These are runs of 8 systems, one row a step. Runs of the same system follow the same rule from any start.
run 1, F:
[[-22  -8  -2  -1   8 -27 -33 -21 -33  22  -6   5  31  15 -46  11 -11  57
   34 -43 -19 -24]
 [-32   9 -18  -8 -17  35  21   5  30  -8  40 -14 -34 -27  28 -67  -2  15
  -12  10   2  24]
 [ 21 -63  21   0  31 -15   6   9  27 -10 -26 -15  17  19 -14  45 -22 -28
  -46  25   8  -9]
 [-41   5 -23   6 -35 -44 -30   2 -34   5   9  16   2  34  -6   9  11  41
   32 -54 -15  14]
 [  0  16  -8 -27  -6  17  58 -23  43  -1  19   5  -2 -41   6 -41  12   9
  -28  38  14  40]
 [  7 -55  27 -12  47   4 -40 -10   6  -7   0 -12  20  28 -27  50 -16  16
  -13  15   0 -41]
 [-43  -3  -5  13 -39 -15 -23  28 -43   2  16  12 -39   1  15 -34  -4  22
    5 -48 -20  39]
 [ 10   5 -27 -16  -6 -14  69 -11  52  -7  -7  -7   7 -36 -11  13 -24 -14
  -45  39   7   9]
 [-15 -47 -12 -13  27   9 -51 -17  11  21 -12 -10  32  41 -27  30  19  27
   29 -21  -4 -20]]
run 2, Y, 9 rows:
[[ 18 -47  57  15  23  -4 -43   0 -15 -23   0   4   8 -19 -43  11 -24 -10
  -38   3  -1 -24]
 [ 21  33 -32  -9 -29 -20   3 -21   0   4 -19  41  23 -45 -31  33  28 -34
    1   1  -3  24]
 [ -1  46 -31   3  -2  55  18  -3  21  32 -14 -23  -8  12  29 -38  28  13
   50  -3  -1  -6]
 [ -7 -26  34  16  35 -23 -19  32 -35  -8  12 -16   2  55  45 -12 -26 -16
    9  -6  10 -28]
 [ -1 -22  40 -15 -17 -40   4  -3 -23 -26  22  40  -9 -19 -10   7   8   8
  -51   9   6  56]
 [ 19  15 -11  -5 -15  39   8 -39  66  -9 -13  -9  12 -11 -43  26  40  30
   -7  24   5  -3]
 [-14   6 -58 -25  38   5 -10   1  -5  35  -3 -14  23  19  17  24 -19  -9
   49  -1  -9 -48]
 [ -9  11  29  -5  13   2  -4  24 -69  12  22  16 -37 -30  25 -44 -40   1
   -2  -9 -16   7]
 [ 34  -9  57  45 -29  14 -36   3   8 -38 -17   8  -4  -5 -27   1  36 -26
  -31  -3  11  12]]
run 3, Y:
[[-21  36 -21   3  -8  48  -2  21  -7   3  27 -18 -50 -17  42 -47 -16   7
   21  -1 -13 -14]
 [ 17 -57  53  35  18  -5 -32  30 -18  -1 -34 -14   6  30  -5  -6  -9 -34
  -21 -18   2  -1]
 [  2  26  -4   0 -38 -68  30 -21  -5 -21   5  39  28 -12 -18  15  18   1
  -17  -3  11  38]
 [-14  13 -38 -16 -13  57  21  -8  68   0   7 -30 -24   8  19  -5  28  27
    6  23   3   7]
 [-10 -43   4  -4  50 -11 -12  14 -18  26 -16 -28  14  37  -1  18 -49  12
   12 -10 -11 -43]
 [-13  13   8  -6 -25 -38 -13   6 -50 -23  34  41 -20 -56 -12  -5 -29  -5
  -28  -9 -14  16]
 [ 28   2   0  25 -27  61  -8  -6  53  -1 -37 -13  -7 -25 -28 -12  42 -20
  -12   3   1  17]
 [  3  16 -34  13  13 -34  17   1  -1  26 -32 -14  46  51  14  16   0 -15
   45 -20   6 -29]
 [-40  10  -1 -19  -7 -17  16  24 -31 -11  53  10 -42   2  55 -37 -21  20
   -8   1  -2  29]]
run 4, X, 9 rows:
[[ 17  19  26  45  -3  25 -39  29 -50  18 -33  -6 -16   2   4 -28  -5 -22
   32 -38 -17 -21]
 [  0 -39  13  26 -16  22 -37  16  29  -6 -18 -12  10  44  14 -18  59 -29
    4 -21  18  30]
 [  9  -2  28 -20  33 -33  29  -9  -5   2  14  13  39  51  44  -9  28  -3
    9  24  33  19]
 [  3  37  19 -31 -16 -14  -5 -21 -32 -21  35  46 -20   3   5  40  29  45
    0  17  -1  25]
 [ -3  -6  11 -15  -4   1 -11 -33  12 -20  33  26  15 -72 -50 -21   0  10
  -34  13   2   8]
 [ 17  20  18  10  35  24 -24  -7 -39  19   1  -2  14 -42 -18 -39 -35 -13
   24  -7 -11 -54]
 [ -1 -19  24  42 -17  41 -54  28 -19  11 -31 -16 -26  20  -4 -25  19  -1
   18 -45 -15   6]
 [  6 -28  24  28   1 -14  -3  12  24 -16  -5 -12  35  47  29 -35  41 -42
   -3  -6  33  19]
 [ 11  18  18 -37  26 -14   7  -3 -31   2  21  30   7  43  53  26  34   1
   19  28  18  21]]
run 5, A (9 x 22):
[[ 22  17  48  42 -23 -26  -5   5   1 -67  23   2  -8  -5  -7   7 -13 -15
  -42  17  15 -27]
 [  3   4 -44 -36  10   4 -36  -9 -11  24 -12  26  13   7  -7  73  24 -11
   32   1 -11  -5]
 [  9  -5  21  11   0   1  19   2 -17  20 -12  14  13 -56 -11 -76  -6 -32
  -17 -13   2  38]
 [ 18  44  14  20  -8  43 -31   8   3 -39  20 -11 -37  16  26  27   8   0
   13  21   1 -49]
 [-12 -59  -1 -25  29  -5 -32  10 -21  39 -18  13  25  34  10   5  28 -13
   16 -22   2  39]
 [ 23  40  46  24  -1 -32  31 -24  -5 -32  23  11  34 -20  -6 -46  -2  -3
  -14  14  25 -15]
 [ 21 -10 -13 -24  13  45 -30 -11  33  -6 -11  -1 -14   1 -16  78  19   2
   -6  35  -6 -19]
 [ -6 -34  12  22  -7 -28 -28  13 -43  27 -28  15  21 -22 -33 -34 -11 -22
   -1 -52 -13  24]
 [  8  68  11 -13  -1   9  -1  -8 -25 -33  55  22 -24 -25  31  -4  -4   3
    8  33   7 -27]]
run 6, N, 9 rows:
[[-29  18 -65   9  -9 -32  -4  16 -14  24 -12 -11  15  35  21  16 -13 -10
   49 -38 -11 -25]
 [-17  16 -15 -26 -11 -11  70  -3  19   6   1 -12 -28  18  17  11 -18  63
  -17  18  -9  29]
 [ -2 -41  22 -26  25 -37 -11 -36  15 -19  20  16  44  16 -37  38   7  34
  -25  19  15   0]
 [-15   7  -5  20 -34 -32 -19  -3  12 -34  31  21  29   8  17 -36  50 -36
    1 -16  29  28]
 [ 12  12   1  40 -49  17  18   5  33 -19 -25 -17 -24 -46 -40 -18 -13  -5
  -37  -9 -11   6]
 [ -5  -7 -40   9   9  21 -30 -17  19  33 -34 -22  34  -3 -47   9  -2  10
   38 -29 -16 -44]
 [-40  20 -30  -2   4 -19  30  11 -10  18  18 -22   2  34  41 -47 -22  33
   35 -22  -2 -10]
 [-16 -18  13 -10 -12 -37  20   5   0 -28  11  -3 -31  28 -11  55 -35  58
  -41  10 -12   4]
 [ -7 -34 -22 -23  -3 -37 -11 -19  24  -1  -4  25  45  23 -11  39  46 -17
   -8   2  19  37]]
run 7, B:
[[ 24  25  19   3 -13 -31  66   1 -18  24 -36  20  14  -3  12 -25  10  -8
   -9   0   6  56]
 [ 11  19  11  20  -5  23  -7 -38  57 -24   8 -18  38  20 -26 -16  46  27
   14   7  23 -25]
 [ -9 -14   4 -59  30  -5 -21  -5 -25   2  40  39  -3  15  37  32  29   2
    5  30  11  27]
 [ 25  31  45  15  -2 -27  17 -15 -28 -30  19  21   9 -53 -29 -20 -31  -1
  -31  15   5 -19]
 [ 19   6 -22  -4  13  78 -45   1  20  15 -12  -9  -9 -32  -5   0  21 -38
   22  13  -7 -27]
 [ 20   7  -7 -22  35 -31  43   7 -39  49 -36  14  29   9  23   8 -18 -28
   19   5  -1  13]
 [ 24  67  21  45 -33   7  27 -13  15 -22  -8 -12   6  18   7 -34  27  17
   19  -4  13 -15]
 [  6 -43  17 -30  21  34 -21 -10  27   7   4   9  11  27  17   3  64  -6
   -5  24  21  46]
 [  2  21   6 -14   8 -72  11 -27 -21 -29  38  38  44 -16 -13  19 -13  -5
  -12  18  16 -16]]
run 8, M (9 x 22):
[[-17 -25 -10  45 -10  -3 -12  36  19  -8 -19 -48  -8  58  21 -10 -15 -11
   10 -30   0 -28]
 [-13  11  12 -26  25 -47  16  18 -67   7  33  27  -7   2  45 -12 -37  -6
    2   6  -1   7]
 [ 21  30 -10  31 -30 -34  11 -18  -2  -3 -27  18  39 -49 -49 -10  -3 -29
   -6 -20  -1  -6]
 [-14 -21 -56 -11  29  37 -21   8  36  17   1 -31  10 -12   8  -1 -19 -42
   17   9  -3 -46]
 [ 14  41  38 -10  25  42  -2  -6 -50  24  12   8 -21 -14  17 -43  -2  33
   31   4  -9  -8]
 [ -7   9   3  55 -63  -4 -30  27   0 -26  -9  -1 -21  -3  -2 -28  25 -26
   -9 -41  -2  24]
 [ -5 -48  -1 -11  40 -17   9  24   3  14   1  -9  28  25  46 -24  -3 -61
   -8  11  22  13]
 [ 24  62  -3   6   3 -27  55 -12 -32  32 -33   4  23  10   3  -2 -14  18
   36  -7  -6 -14]
 [-38 -14 -48  20 -26 -12 -21  19   3  -1   1 -17 -17 -34 -30  -6 -49  -3
   -8 -38 -27 -22]]
run 9, X (9 x 22):
[[ 51  56  49  21 -11  21  -2   7 -47  -1 -23  25 -21 -14  11  -2  21 -19
   10   7  -3   6]
 [ -4 -51  10  -3   4  12 -72 -18  16  -6   3  16  32   5 -37  11  49  -7
   -1 -15   9  11]
 [-10  16  29  -6  33 -11  23 -16 -20  15  29   0  33  12  26 -78   2  22
   26  -1  19  -1]
 [ 34  30  61  18 -18  17 -29   9 -37 -34   4  24 -43  10   8  30  24   9
  -10  12  -2   5]
 [-16 -47   0 -12   3 -19 -48 -14   3  -5  22  31  41 -29 -27 -21  31 -34
  -15 -12  13  30]
 [ 19  52  20  -8  33  23  16 -24 -28  28   9   7  25  -7  19 -56  11  11
   45   9  10 -17]
 [ 18 -18  65  21 -13  26 -49   4 -18 -23  -8   6 -32  20 -24  25  25  37
  -16  -8  -7   9]
 [-23 -27   8  10   5 -41 -28  -4  -5 -22  40  16  46  -9   4 -55  12 -39
   -8 -16  25   8]
 [ 33  51  25 -18  23  40   3  -1 -41  22   3  23 -11  -7  43 -19  26 -13
   35  22   5   5]]
run 10, F:
[[ 35 -20  19 -19  49  50  32  -1  21  44 -41 -19  13  12  18 -13  11 -15
    4  32   9  10]
 [  6  16  46  54 -16 -25 -41   5 -26 -39   6  -8   4  39 -12   5  -3  16
    9 -26   3 -43]
 [ -9  28 -40 -21 -28   0   6  19  -7  -7  24  31 -28 -28  50   1  23 -53
   -3  14   3  42]
 [ 48   9  21 -11  34   5  32 -24  -5  37 -54   2  31  -4 -36  36 -10  12
    3  19  -7 -15]
 [-22  28  -5  23 -15  30 -62  -4 -11 -15  31  -7  -8   1  -4 -30  11  22
   41 -30  -5 -42]
 [ 16 -10   6  -2   9  13  32  34   1   4  -6  -1 -20 -24  48 -32 -14 -70
  -30  26  10  29]
 [ 25  14  -2  21  -3 -35   3  -3  -8  -1 -45  -7  20  43 -23  75 -11   7
   13 -10 -10 -37]
 [-17  37 -25   0 -32  24 -26 -15   0   8  20  21   6 -17   9 -49  57   2
   40 -23   5  28]
 [ 38   1  41 -15  55  12  40  -6   1   1   5  -4  16 -13  21 -17 -25 -25
  -21  54  19 -19]]
run 11, A (9 x 22):
[[ -9  20 -14  10 -52 -21  -6   5  21 -59  38  22 -25 -24   5  19  13 -21
  -39  14   7  19]
 [  3  10 -67  -7  13  10  -5  15   1  43 -35  -9  16  -1  12  24  -8 -53
   40 -10 -12 -25]
 [ 10  14  42   5   8  35  30   2 -26  33 -16  -6 -20 -12   7 -70  -1  37
    6  -9  -9  31]
 [-19 -15  14  14 -13  13 -40   9  31 -56  46 -18 -22  44  24  11  23  14
  -12  10  17 -17]
 [  0 -30 -16 -18  35 -55   9  -5 -12  25 -20   7  56  36  -1  35 -11 -17
   12  -6   8  -8]
 [ 26  42  24  -1 -17  -1  53 -35  10  -2  -9  16   7 -49 -39 -18   2  35
  -24  19  -1  20]
 [-16 -21 -37   7 -21  44 -54  17  33 -21   5 -16 -38 -21 -18  35  -4 -15
  -13  -2 -18 -23]
 [-17  -4  -7   0  14 -34  -9  34 -72  37 -12  11  -2  10  26 -15 -35 -17
   25 -37 -18   4]
 [  8  53  14 -12 -15  10  42 -13   9 -17  30  15 -14   4  44 -31  39  16
   -1  32  20  36]]
run 12, N, 9 rows:
[[ -8  32  20  19 -48   0  23  -1  24 -38  15  -7 -32  34  19  -8  34  48
  -12   1   9  32]
 [ -6 -60   5   0   0 -23 -11 -10  11   7 -21   6  25 -34 -66   6 -19   3
  -40 -17 -10  18]
 [-11  41 -56  13 -16  -9 -13 -12  29 -15  18  -3  38   9  14  -2  27 -35
   41  -6  16 -36]
 [ -8   8  21  25 -29  16  42   5  15   7 -21 -29 -30  10  -8 -44 -10  63
  -13 -18 -11  27]
 [-24 -36 -28 -15  17 -38 -31 -12  -7   3   8   4  28  -9 -48  44 -40  14
   -4 -14 -16 -36]
 [-22  19 -39   2 -24 -17  18   6  31  -9  13  -9  10  54  52  -6  40  -7
   25  -4  21  19]
 [ 12   1  34   8 -20 -25  54 -15   7  -9 -16   1  -6 -28 -40  -9 -26  45
  -50   6  -5  29]
 [-20 -19 -35 -10   1  -3 -64 -29  24 -14  24  10  41  -6 -39  28  27  -6
   16 -10   5 -27]
 [-14  11  -9  38 -26  -7  35  21  26  -1  -8 -29   5  24  34 -69   9 -14
    5 -23  15  20]]
run 13, M:
[[-34  -9 -52  -2  -6  -4 -54  34 -29   9  15   6 -13  16  37  10  -1 -43
   35 -31 -11 -11]
 [  4  16  33  -3  23 -12  36 -17 -17  10  22   9  31 -32   7 -85  -9   4
   -4   7  16  12]
 [ 30  31 -22  48 -31   6   1  27   4  -3 -53 -19 -12   2  -1  25  -8 -55
    9 -14 -11 -29]
 [-43 -33 -30 -32  36   1 -28  13 -32  42  21   3  14  -6  22 -43 -16  -6
   32 -24  -9   5]
 [ 30  61  42  42  -9  -8  29 -10 -11 -24   5  -6  12 -15  -4 -46 -11   1
    1   5  12 -31]
 [ -7 -12 -52  10 -21   9 -27  44 -11  15 -25   1 -26 -18  20  16  -7 -72
    4 -21 -18  11]
 [ -6 -12  25  -9  50  -1  -2 -20 -19  32  11  -1  53   4   2 -71   2   8
   30 -11  14  -9]
 [ 14  69 -18  42 -40   0  28  22   0 -20 -12 -16 -30  -2  22  -4 -18 -17
    9  -3  -7 -27]
 [-22 -55 -12 -11  19  -1 -36  31 -39  34  -9  10  -3 -26   1 -23 -24 -41
   -3 -29 -17  23]]
run 14, B (9 x 22):
[[ -9 -16 -12 -19  27  29  36   8   7  61 -38 -27   1  35  25 -29   5  29
   28  -8  -6  28]
 [  7   8  37  35  -8 -50  18   5   4 -39   4 -14  17  72  22  13   5  13
   -5  -1  22 -13]
 [-16 -11   2  -4 -44   8 -39  -1  15 -35  31  29 -21 -12   0  -1  56  -1
  -24  -3   7  53]
 [-16 -39 -17 -41  32 -18   4 -28  16   6  21   9  30 -45 -43   8 -32  13
  -29  20  -4  -8]
 [  0  47 -18   0   6  17 -22   7 -37  -1  13  -3 -33 -11   4  33 -41  16
   29   0 -26 -61]
 [ 16 -21  32  20  11  33   3  40 -34  36 -43 -12 -31  -3  21 -42 -15 -26
   -3 -17 -14  28]
 [  9  -6 -25  39 -15 -31  23   7  46  -7 -34 -25  42  29  -1  -2   9 -49
   -1 -12  17  -9]
 [-20  23 -37 -26 -37  -4  13 -16  19   7   2  18 -10  24   9  27  49  47
   19  -5  -3  47]
 [-15 -30  53 -16  27 -18   1 -27  -6 -14  35   1  16  11 -20 -25 -11  70
  -23   7  10   3]]
run 15, R:
[[ -5  26 -38 -41  20  -2  46 -14   1  17  15   3  -5 -56  -5   5 -53  11
  -11  32 -14 -18]
 [  9   0  46  23 -23  43 -18  -7  -2   6 -24  -8 -26   8 -30 -22  28  61
    1 -25 -13  23]
 [-24 -18 -30  32 -24 -49 -33   9  20 -36  17  -4  34  13  -6  -2   1 -47
   -4 -27  14 -20]
 [ 23  48 -20 -12  -5   1  74  12   0  11 -19  -3 -30 -21  29  18 -30 -12
  -13  35  -8   6]
 [-14 -28  11 -11   1  41 -23   0  16  19 -11 -13 -15  53  10  -1  51  52
   19 -15  -2  34]
 [-35 -36 -17  -4  24 -48 -21  -3   6 -23  42 -10  31   0 -11  -1 -45  -8
  -14  -3   6 -45]
 [ 39  48  34   2 -19   5  39  -5 -21 -17 -11  15 -40 -32 -12  30 -17  24
  -29  29 -12   4]
 [-16 -23 -19   1 -35  16 -39  -9  32   2  -9  10   9  17 -14   0  71   5
    8 -26   6  49]
 [-25  -3 -59  -2  16 -22  27   1  22  16   4 -25  28 -25  -4 -23 -54 -23
    5  -5  -5 -39]]
run 16, R (9 x 22):
[[ 10 -42   4 -14 -22   9 -24   7  11  -7 -25  18 -26  -6 -29  65  21  -2
  -41   5 -12  44]
 [-32  22 -61 -23 -11 -29  10 -34   9  23   9  13  43 -18 -30  -5   4  30
   32 -22  -7  -2]
 [ -1  19   9  27 -13  51  15   7  24  -9   8 -33 -32 -35  -2 -62 -24  12
  -11   4  -8 -19]
 [  5 -26  22  50 -32 -32  -8  34  -5 -14 -44 -16 -10  56   3  24   3 -13
  -14 -34  -4  16]
 [-14  36 -48 -28  -1 -31  26  -3  16 -17  36  11   9  26  47  37   9 -10
   14  30  16 -11]
 [ -5 -38  10 -44  29  50  24  -2  22  23   2 -15 -36 -16   2  -7 -14  42
  -28  33 -10  28]
 [-16 -27  18  18  -6 -26 -46 -17 -10  -9  -4  -3  23  22 -58  22  -7  52
    6 -37 -11 -27]
 [ -4  49 -18  14 -40 -26   5  -4   1 -49  41  21 -10 -49   0  -7 -10 -26
  -22  10   5  -9]
 [ 23  -4  -9   8 -28  29  46   8  39  26 -63 -13 -15  -3  -6  -1  26  -8
  -20   2  -5  54]]

Which system made each of these runs?
run 17:
[[  0  -5  21   0 -20  -3  46  -6  23  10 -17   2   9  26  15 -42  45  24
  -11  -3  17  70]
 [ -7 -24 -41   4  23  22 -27   3  45  -2  -5 -38  16  24  -5  32 -13 -18
   15   6   2 -62]]
	R
run 18:
[[-12  28 -33  11 -10  46   5  34  -6  12   0 -25 -51 -30  31 -31 -35 -18
   13  -4 -22 -18]
 [  8 -39  39  51  -9 -13 -29  34 -27   5 -42 -14  -1  26  -9 -20  -9 -27
   -8 -43  -6   7]]
	Y
run 19:
[[ 27  34  15  12   4  23  31   5  20 -15  10  -3   1 -15  45 -47  20 -53
   -7  36  28   8]
 [ 49   8  10 -12   5   9   7 -29  21   8 -37  21  34  -3 -26  49  46 -18
   -3  28  12  16]]
	B
run 20 (2 x 22):
[[ 19  17  23 -15  19  41  27 -32  53 -23  26 -14   4 -14  -2 -15  14  24
  -19  53  20 -14]
 [ 20  -2   7   0 -25  45 -17  22  -7  11 -43   2 -56  17   2  54  27   9
   -2  -1 -22  30]]
	M
run 21 (2 x 22):
[[ 53  29  30 -15  30  -4  26 -25   6 -12  -4  20  32   5   9  37  22 -25
   -6  55  25 -12]
 [ -6 -25 -21 -40  16  51 -50   4 -20  39  -5  22 -18 -31  -5  14  23 -13
   15  -4 -19  26]]
	R
run 22 (2 x 22):
[[  5  21   1   0  34  -3 -16  13 -34  -4  11 -13 -12  28  21  40 -44   5
   24  10 -11 -71]
 [ 11  13  -6  32 -52  38 -13  29   1   9 -41  -1 -41 -10   8 -15  34 -25
    1 -27 -14  43]]
	F
run 23 (2 x 22):
[[ 21   9 -31  14   7  28 -31   3  15   6 -16   0  23 -40  -6  -7  11 -84
   15   4   5 -29]
 [ -6  17 -15 -11  28  58   1   2  -4  49  -6 -16   0  -2  30 -60  13   2
   50  -6  -4  -3]]
	M
run 24 (2 x 22):
[[ 27 -17  -9  -6  22  11  40   2  12  56 -75 -18  24  24 -10  19   1  -4
   11  -1  -7  14]
 [-15  12  31  22 -25  12  -6 -23   6 -17  18  -6  -5 -24 -41 -51   1  66
  -10 -20  -6   0]]
	A
run 25 (2 x 22):
[[  8 -12  19 -55  41  34  -2  -3 -13  11  17  11 -29  16  27  43   8  30
   -1  43  -4   9]
 [ 12  -2  40 -16  34  13 -49 -33 -37   1  20  23  22 -19 -41   8   2  37
   13   3  -4 -31]]
	Y
run 26:
[[ -6  14  28   9 -18 -32  39 -20 -12  -2  -6  -2   0  -6 -40 -12 -27  80
  -18 -17 -12  10]
 [ -3  17  -9  25 -13   7 -38  13   9 -54  39  -6 -21 -28   2   7 -23 -37
  -17  13   1 -53]]
	X
run 27:
[[ -3  27  13   4 -47   9  21 -18   3  -5  -5  11 -28 -18 -31  -7  18  70
  -14 -11 -15  43]
 [-21 -62  16 -12  49  20 -46 -10  19  -1  26 -22  25  20 -13 -17  -5  17
   -1   2   9 -31]]
	B
run 28:
[[  4  -3   4  24  21  -2 -67  -8 -18  -6   5  -1  40   1 -28   0  -2 -23
   33 -25   1 -64]
 [ 21  35  19   5  -8 -20  19  21 -51  -7   8  34 -17 -43  29 -25 -16 -51
  -15   9   0  21]]
	R
run 29:
[[-10   7  22  -3  38  -9 -41 -30 -35   1  36   8  40  -1 -21 -26 -11  31
   34 -13   3 -50]
 [ 24 -27  43 -32  18  -6  10   2  -7 -22  13  27 -19  -9   9  41   0 -13
  -53  47   8  33]]
	A
run 30:
[[ -2  35 -34   7 -13  31  29  31   7  23 -23 -24 -33  34  60 -12   9 -13
   33  -3  -5   8]
 [ 19 -28  48  18  -9 -27  32  -2  14   1 -42  -4  20  48 -11   4  28  22
  -23  -7  12  47]]
	B
run 31:
[[ 24  29  12  10  45  -8  12   1 -27  10   3  -7  33 -10  18 -28 -35 -43
   24  14  10 -57]
 [ 35   0  50 -16   2  47   0  -9  -3   7 -23  11 -30  16  -2  30  43  38
  -10  24  -3  38]]
	A
run 32:
[[-10 -13  10   7  -9  47  -6  18  35 -15   3 -35 -44  56  33   6  24  35
    0   9   3   6]
 [ 11 -30  25   0  19 -58  18   6 -44  23 -33  18  29  -5 -25  10 -34 -10
  -21 -16  -7  16]]
	N
run 33 (2 x 22):
[[-10 -16 -49  -7   5 -37  47  11  20  30 -25  -5  38   1  19 -20  -7 -53
   -2  -5  10  25]
 [ 12  18  -5   4  38  -6  30  -6 -17  35 -30 -24  23   3 -19  -1 -56  20
   25  -6 -15 -56]]
	M
